grid =
[[ -1   1   0  -1   1  -1]
 [ 58 -34 -33  -6   9  57]
 [ -1   1   1   1  -1  -3]]
Rows and columns are numbered from 0.
The entry directly below the largest entry? -1
The entry at row 0, column 1: 1
The entry directly below the smallest entry is 1
The top-right entry: -1
The entry in row 1 and column 2 is -33
The top-left entry: -1
The entry just left of 9? -6
The entry in the bottom-right corner is -3

Questions about the table below. Rows and columns are numbered from 0.
1) Give the largest entry.
2) Give the entry at row 0, column 0.
3) Give the entry in row 2 and column 0.
4) Give the entry just left of -43.
5) Give the entry in row 0 and column 2.
6) Give the entry in row 1 and column 0.
7) Give the entry directly below 8.
8) Give the entry in the top-right corner.
[[ 34  45  36  18  22 -59 -43 -42]
 [ -8 -26  40 -48   8 -15 -40  -9]
 [ 41  13 -16  24  -4  -3  -5 -13]]
1) 45
2) 34
3) 41
4) -59
5) 36
6) -8
7) -4
8) -42
